In the rows, 128 means zero.
Each path is a new rotation, seen through one point. The rows after it are directions, each followed by how far the rotation turns it, in deg/step (0 if it stays put).
Each turn is a multiple of 5 degrees from 10 to 175, or 0.
Each row of a path follows its step; steps can be skipped.
Path 1:
step 3: 150  117  88  95  95  124  124  162  126  121  104  116  123  88  109  85  109  84  186  85  110  136  130  149  102  89  140  87  133  132  152  161  102  110  75  128  148  153  100  152  115  156  172  112  121  136  154  105  139  179  159  141
step 4: 150  147  119  128  147  140  144  149  165  89  105  186  55  125  142  101  116  166  175  89  168  163  120  132  158  117  128  134  136  101  119  132  110  161  95  129  133  168  155  105  142  161  142  124  138  80  155  142  89  165  121  152
step 12: 154  116  106  108  163  172  99  194  173  124  127  126  88  149  123  72  123  131  159  142  97  128  142  138  118  147  159  82  171  108  114  110  83  127  132  152  163  144  137  112  113  119  160  162  141  98  148  168  89  120  129  95
step 23: 130  123  123  133  95  152  100  133  91  134  139  131  49  113  97  113  66  106  181  113  134  126  163  132  114  97  175  119  134  129  116  142  132  132  109  158  127  162  154  100  133  146  115  159  169  100  150  155  161  171  159  87
step 28: 112  181  64  121  125  133  155  145  112  157  122  113  94  130  130  137  113  115  188  86  86  98  119  152  144  187  136  73  130  165  138  146  103  105  107  144  155  120  148  88  112  150  117  130  132  125  153  127  142  145  155  74
step 32: 160  128  157  106  157  135  112  182  172  91  138  140  122  91  119  133  118  128  189  117  89  125  115  101  157  120  151  125  128  89  186  164  137  177  93  150  154  141  119  127  118  124  126  114  115  123  170  167  93  163  168  118
step 35: 152  150  118  118  119  140  137  157  151  115  113  164  44  139  107  74  101  147  178  66  114  132  76  123  127  155  146  116  112  138  116  125  121  148  138  166  143  176  155  100  126  162  146  130  137  94  163  126  97  118  145  133
Directions:
130  131  128  135  133  132  126  133  134  131  113  110  122  135  130  129  142  128  122  128  136  117  126  128  153  135  120  127  108  140  124  121  138  118  125  128  125  114  147  130  131  124  130  127  123  144  136  126  134  142  130  123
35
119  134  120  140  129  123  121  132  125  160  117  130  120  126  119  123  121  130  127  143  129  136  125  134  127  136  124  130  129  126  121  130  117  140  138  128  136  124  134  123  121  147  116  140  120  129  133  145  130  126  119  123
140
103  132  123  122  121  117  121  124  137  113  119  126  125  134  117  136  131  132  132  138  126  140  145  126  136  131  123  144  122  117  120  120  116  125  123  117  122  145  123  124  127  131  127  124  135  127  125  124  142  142  129  128
110
130  139  124  124  102  131  140  134  108  116  128  122  124  126  125  123  134  123  136  123  126  121  109  136  137  128  126  129  124  132  117  119  128  129  137  135  131  133  117  128  122  146  114  119  130  135  118  121  137  118  130  129
55
122  128  136  123  127  121  117  142  118  136  122  136  120  125  127  122  134  133  125  125  119  132  127  116  127  150  142  112  128  128  119  134  125  108  121  139  114  126  122  119  136  120  129  126  125  129  122  137  140  121  137  146
155
128  143  138  130  140  123  130  137  126  121  124  132  120  117  141  133  117  126  120  134  130  113  137  146  136  120  129  124  116  115  124  138  136  146  120  115  117  122  127  125  132  130  116  126  136  118  123  134  133  120  136  137
155
Path 2:
step 2: 126  100  132  112  136  153  147  113  92  132  159  127  112  117  145  97  184  105  158  94  207  159  124  129  164  97  99  127  141  185  141  134  125  137  150  113  108  133  128  192  119  136  92  145  148  173  82  165  169  107  101  82
step 5: 114  112  188  122  134  138  147  101  122  103  107  94  128  80  170  118  112  139  131  152  157  149  70  113  184  149  123  129  178  153  190  130  82  156  195  100  105  114  117  104  176  127  105  155  140  157  117  155  140  129  124  145
step 9: 95  164  137  139  106  100  121  144  72  119  106  110  56  132  110  145  159  143  112  116  131  176  111  114  161  138  132  121  159  130  165  144  137  153  143  113  139  116  115  187  80  161  106  74  204  118  108  173  152  137  135  139
step 10: 140  160  113  119  140  149  168  138  108  118  182  139  111  107  112  147  84  114  108  97  107  87  122  103  146  138  142  142  136  131  171  123  150  99  213  111  179  151  123  137  126  121  96  135  142  88  51  147  169  103  81  117
step 16: 83  198  87  141  136  126  89  96  130  110  137  120  96  123  162  150  111  71  135  114  135  111  145  123  123  205  104  118  138  159  141  125  106  147  108  118  154  123  46  165  133  114  108  103  152  126  108  154  160  83  154  110
step 17: 149  144  145  151  155  169  198  111  94  162  127  161  91  153  137  171  126  101  110  109  146  120  87  150  172  118  116  148  194  169  153  140  124  120  159  122  125  90  100  124  128  136  77  131  120  166  135  152  135  86  123  64
step 25: 126  155  147  136  135  173  169  146  113  70  123  117  102  106  144  75  102  142  163  127  123  133  163  136  183  169  100  188  157  131  141  115  156  99  159  133  129  107  99  152  113  86  123  88  163  80  93  170  159  107  99  126
Directions:
131  140  120  124  131  126  127  133  132  139  121  127  111  127  149  123  115  128  115  135  119  134  138  132  134  126  112  137  110  130  133  124  120  138  121  126  131  132  130  129  117  125  112  121  127  125  144  140  115  122  129  119
45
120  110  136  113  135  138  121  130  129  125  128  124  128  116  126  125  118  124  136  143  123  113  132  137  148  128  134  137  123  130  121  117  130  120  152  124  132  123  133  113  135  129  126  126  129  118  123  127  119  124  123  115
145
132  114  132  119  134  143  130  128  125  131  128  146  124  132  125  126  139  134  131  126  124  133  119  123  113  118  137  119  124  137  126  142  114  123  123  131  131  132  113  118  117  132  113  118  112  108  121  132  121  128  125  125
160
123  138  134  147  130  134  142  122  126  111  137  126  129  139  127  135  125  135  139  140  135  124  122  136  129  131  133  138  142  121  118  122  122  142  114  137  130  124  125  117  125  133  115  124  145  116  139  126  115  129  130  124
85
138  130  129  118  119  133  114  123  121  126  130  129  123  127  124  120  141  139  138  133  121  130  135  128  117  143  123  138  123  132  120  129  120  132  146  128  125  121  125  132  116  125  128  110  146  133  142  121  142  146  121  135
115
127  109  127  132  143  145  132  122  136  141  134  123  123  133  127  128  146  126  135  123  135  125  125  133  129  141  118  126  127  140  127  115  119  133  125  133  143  123  131  139  134  117  131  130  123  141  140  126  119  112  135  141
20
Path 3:
step 5: 126  173  123  143  140  155  122  141  139  107  127  158  149  153  112  150  175  170  194  124  119  146  91  91  107  195  154  132  168  116  129  138  89  126  123  94  100  122  200  115  138  214  124  89  152  135  92  161  104  111  121  132
step 8: 108  175  106  92  159  148  145  125  120  140  152  196  103  95  121  158  131  95  191  180  62  129  173  165  101  71  98  119  123  151  154  129  170  114  114  100  105  115  185  142  116  170  138  124  132  145  119  99  151  124  110  146
step 11: 84  137  95  143  151  105  164  141  131  149  177  159  114  144  154  120  128  99  109  103  156  89  156  149  83  122  87  116  59  104  105  112  181  80  167  131  171  176  130  181  99  122  129  115  151  117  130  135  117  136  86  65
step 15: 111  103  53  151  80  89  103  144  69  111  140  156  159  131  197  143  103  129  145  102  148  167  158  132  150  84  128  131  108  135  145  140  115  132  94  108  182  120  112  136  97  86  131  144  136  156  111  58  78  143  117  134
step 16: 124  149  139  55  73  111  153  174  105  139  103  111  96  114  176  156  98  86  114  187  127  105  174  141  139  114  153  137  88  99  114  148  158  133  154  116  107  162  155  145  149  157  118  140  94  199  99  129  88  110  162  132
step 22: 123  122  92  115  162  159  169  84  70  182  164  127  133  194  141  113  134  133  147  144  116  178  97  67  105  109  160  149  120  192  166  91  109  186  104  147  113  138  146  134  115  138  119  128  134  124  151  140  177  130  108  158
step 27: 112  84  117  132  171  120  84  136  100  173  189  211  134  123  125  102  125  74  144  113  149  146  117  147  139  112  194  87  162  151  140  153  132  69  143  94  155  104  116  84  156  134  81  102  124  141  119  137  138  114  128  155
Directions:
137  141  145  128  139  129  113  137  130  131  135  121  118  126  120  132  117  132  130  131  119  144  123  132  131  124  127  136  138  115  116  117  128  125  122  127  143  131  133  124  135  128  136  113  124  151  116  134  121  120  132  129
95
123  123  119  125  126  117  128  118  117  121  148  139  137  135  121  118  127  129  130  118  128  119  107  123  143  143  143  122  132  120  127  114  120  130  132  132  136  136  134  121  126  117  127  121  129  126  116  118  137  126  139  121
85
120  113  116  138  130  151  126  125  109  131  129  128  136  112  130  134  116  117  139  128  124  117  119  127  122  127  123  124  125  127  130  139  147  131  126  134  134  139  125  117  131  131  137  131  140  142  121  134  124  125  127  128
95
119  130  126  124  130  125  140  133  131  141  125  141  121  145  122  124  124  130  124  136  125  125  132  126  126  125  126  123  133  121  133  118  132  140  122  131  122  132  152  137  131  143  141  138  148  125  121  146  130  120  127  110
125
123  138  128  109  130  130  128  144  116  128  130  118  129  128  133  132  132  124  129  129  124  132  121  138  108  127  130  107  128  134  124  131  106  117  134  133  132  144  121  132  126  144  122  130  134  126  120  129  148  128  127  131
130
113  123  126  119  124  125  134  129  130  124  140  117  122  135  121  139  123  130  130  137  140  133  129  116  122  122  124  126  132  136  141  134  137  110  113  113  117  122  119  124  132  125  127  112  130  130  116  121  131  135  141  107
95
122  121  134  135  131  121  127  130  124  140  129  127  123  124  142  147  139  121  136  118  144  127  130  120  126  145  129  140  124  121  123  130  128  133  120  142  127  121  138  140  132  136  137  126  118  137  128  131  149  144  139  132
170
